In the rows, 128 means zero.
The rows of M fall into 3 groups, and each row is roughly a mix of its group's hidden directions.
M:
[[122 134 112 145 133  71 167 108 131 113 140 100 121 133 102]
 [134 138 133 148 159 181 134 138  92 132 136 127 123 114 169]
 [155 111 137 168 126  94 135 115 106 142 112 107 122  95  94]
 [103 135  88 136 162 126 168 136 118 115 136 135 123 111 172]
 [ 99 115 127 118 141 163 141 148 119 134 140 177 119 128 173]
 [135 165 146 130 125 107 142 116 115 110 164  97 131 167  96]
 [109 125  76  84 144 113 140 119 129 115 141 133 134 156 100]
 [122 138 130 101 142 185 106 140  95 109 127 124 149 158 133]
 [170  92 137 137 137 131 109 148 139 118 163 125 116  88 106]
 [112 136 144 102 108 156  99 144 141  95 146 141 155 169 118]
 [116 136  86 123 168 131 158 130 104  93 162 115 134 139 125]
 [ 97 127 101  94 131 139 131 137 137  83 150 142 148 164 116]
 [ 87 156  98 111 133 104 167 110 138 116 119 121 127 160 145]
 [ 89 130 101 117 147 105 174 126 120 106 158 144 125 153 132]
 [171 127 111 129 159 109 137 146 112 142 174 115 113  97 122]
 [159 142 156 172 139 130 132 119 101 156 121  99 116 100 145]
 [147 116 136 135 140 168 114 143 114 163 114 146 113  92 167]
 [107 143 103  72 134 158 118 134 137 123 141 149 136 166 136]
 [118 143 129  85 107 147 115 151 158 101 159 151 133 160 130]
 [ 86 113 111 109 139 144 141 133 123 151 123 179 128 141 164]
 [132 107 115  80 111 133  99 137 151 161 111 168 120 123 124]
 [152 133 149 127 136 186 107 159 127 110 157 130 123 117 153]
 [101 100 121 110 114 161 106 141 150 125  93 167 138 123 152]
 [171 143 141 155 150 134 119 123 107 118 149  76 127 114 111]
 [140 143 150 101  98 121 109 130 154 106 155 120 133 163  88]
 [118 142 152 131 130 183 124 150 117 127 131 150 125 130 181]
 [116 134 149  97  86 105 121 125 160 123 133 144 129 169 100]
 [114 135  91  98 140  93 150 116 147 104 154 114 127 155 102]
 [168 136 159 170 132 121 105 139 118 123 147  91 144 105 122]
 [102 122  97  74 139 149 122 134 138 136 141 165 132 158 135]
 [148 104 121 153 151 163 109 134 102 149 107 129 130  81 144]
 [ 80 131  90 107 145 136 151 128 138 120 122 152 132 146 167]
 [149 131 156 165 118 139 120 131 141 142  93 110 114  90 166]
 [105 147 114 104 128 116 148 123 111  88 138 114 144 177 101]
 [166 124 154 158 116 104 114 120 160 154 139 114 108  92 121]
 [126 108 126 107 123 180  95 151 129 140 114 168 136 118 150]
 [109  92 107 129 122 127 125 124 149 146  76 155 123  97 149]
 [153 121 117 159 143  90 137 110 120 160 109 102 116  87 121]
 [167 150 135 148 141  96 130 111 107 152 142  86 123 118 101]
 [141 147 107 125 154 105 148 129 111 102 178  99 134 141 101]
 [131  99  85  97 145 123 138 140 135 154 126 162 105  97 141]
 [ 95 135  92 102 142  95 161 115 139 111 149 129 129 163 120]
 [129  94 135 167 124  87 135 111 119 163 101 133 131 102 113]
 [159 126 133 173 147 110 140 117  96 135 125  90 122  95 114]
 [ 99 109  96  98 154 144 150 144 128 121 154 167 119 134 152]
 [166 127 153 156 117  97 125 116 115 133 131  95 123 114  82]
 [153 116 140 133 138 182  91 147 118 145 123 138 130  98 152]
 [119 102 117 105 143 171 114 146 131 151 127 171 125 122 163]
 [139 121 146 142 130 171 105 133 115 162  96 140 123 100 164]
 [173 138 151 127 116 126  97 133 151 108 153  92 127 121  95]
 [160 121 166 181 118 126 119 131 110 134 115 108 127  91 123]
 [180 129 164 157 124 130 105 129 118 141 138  99 121 100 108]
 [159 123 163 173 109 108 116 122 126 138 108 101 126  95 112]
 [120 100 117 124 132 165 108 144 127 150 104 170 130  99 160]
 [144 117 129 169 127  79 154 119 128 145 123 118 110  85 121]
 [158 135 147 149 124  94 122 121 144 108 156  84 131 128  91]
 [117 130 101 127 156 141 136 146 118  73 169 118 152 140 125]
 [166 139 129 113 115 167  84 132 134 135  90 107 128 109 128]
 [135 121 128 123 145 189 109 147 109 146 121 148 126 108 166]
 [ 95 121 137 168 132 105 170 121  81 132 126 147 134 130 129]
 [156 142 153 155 127 115 138 138 136  87 168  93 116 113 115]
 [155 144 150 158 120  97 133 121 134 100 148  80 128 123  99]
 [138 119 111 115 151 175 109 133 105 164 106 146 123 104 155]
 [ 80 112  96 104 126 146 129 128 142  92 111 152 148 150 133]
 [ 96 105  91 136 131  98 159 123 144 140 108 160 119 105 149]
 [128 112  94  74 130 114 115 127 148 124 151 143 128 143  87]
 [131 177 152 129 122 173 121 138 113 102 133 107 136 151 154]
 [140 140 154 142 132 156 142 121 104 173 112 137  94 114 164]
 [116 145 140 164 119  88 150  99 127 107 119  89 136 145 106]
 [134 143 184 134 101 170  98 142 128 126 130 135 137 147 142]
 [110 138 103 152 153  87 174 103 114 120 124 100 124 128 130]
 [108 119  75  72 138 129 130 125 133 128 131 152 129 147 110]
 [103 129 139 107 113 153 121 152 144  81 154 148 147 163 131]
 [123 100  98  90 124 135 105 123 122 162  96 163 134 123 108]
 [116 124  89  91 156 128 144 134 134 100 173 132 129 154 115]
 [120 107 105 119 153 176 122 155 120 119 130 156 131 105 167]
 [132 109  80  99 154 106 151 147 134 122 164 145 113 113 123]
 [135 103 140 159 135 137 142 159 137 122 138 145 113  84 173]
 [119 139 123 142 118  63 165 110 154 126 140 116 112 130 118]
 [ 80 121  97 110 142 114 163 122 137 137 124 161 120 145 158]
 [108 155 102 105 138 130 155 148 131  83 166 130 131 151 142]
 [ 96 114 116 116 110 110 134 123 175 152 114 170 117 127 155]
 [152 135 132 167 142  92 149 110 107 126 132  83 121 111 104]
 [144 136 151  98 118 177  85 142 126 114 140 126 144 155 113]
 [ 89 163 114 115 119  98 157 105 140 124 112 119 132 168 139]
 [141 139 113 161 159  99 167 118 104 121 151  94 116 112 125]
 [145 125 140 163 113  83 127 105 122 140 103  97 136 115  91]
 [176 142 159 151 118 138 102 135 127 111 136  87 130 109 107]
 [ 97 106  92 140 142 113 158 126 128 143 104 157 122 101 162]
 [113 105 125 113 123 166 106 143 133 151 103 175 131 116 160]
 [142 110 124 169 154 130 130 117 102 158 101 115 122  83 144]
 [129 155 147  92 121 163 100 137 153 115 155 126 133 168 139]
 [111 149 176 148  92 132 114 109 136 116 103 113 144 161 120]
 [148 115 101 115 151 124 143 144 140  86 173 114 108 106 113]
 [149 110 161 186 124 120 131 132 112 138 117 119 121  85 135]
 [ 97 129 110  97 124 142 123 133 176 130 134 164 125 142 165]
 [131 133 171 151 117 169 113 145 121 144 118 145 125 114 174]
 [ 78 114 111 106 120 131 144 131 119 137  95 172 135 146 149]
 [128 130 132  84 115 162  83 133 150 156 120 153 138 149 135]
 [ 98 135 107 127 154 155 162 139 122 117 130 143 118 132 185]
 [ 82 117  85 109 143 141 147 133 124 120 112 161 136 135 159]]

Here is one row from each group, named. Which group is each of the other rows in?
[ 96 135 123  83 122 163 115 137 130 114 124 152 144 173 139] => J
[107  88 102 115 128 146 116 144 151 126  97 165 133 102 154] => R
[157 110 156 178 118 106 123 123 121 140 111 109 123  87 113] => X

[101 120 146  97  89 143 110 129 159 131 101 165 129 154 130] => R
[104 127 112  89 122 164  98 134 135 103 125 146 158 162 118] => R
[119 138 126 172 143 117 160  95 104 143  94 101 115 114 141] => R
[ 99  94  98 121 138 158 123 143 140 115 102 161 136 108 160] => R
[162 145 157 168 124 114 127 126 127 104 141  78 129 115 112] => X
[140 107 127 168 127  84 146 111 125 154 108 121 114  89 117] => J
[ 97 151  98 122 156 117 164 113 111  99 134 103 136 161 135] => J
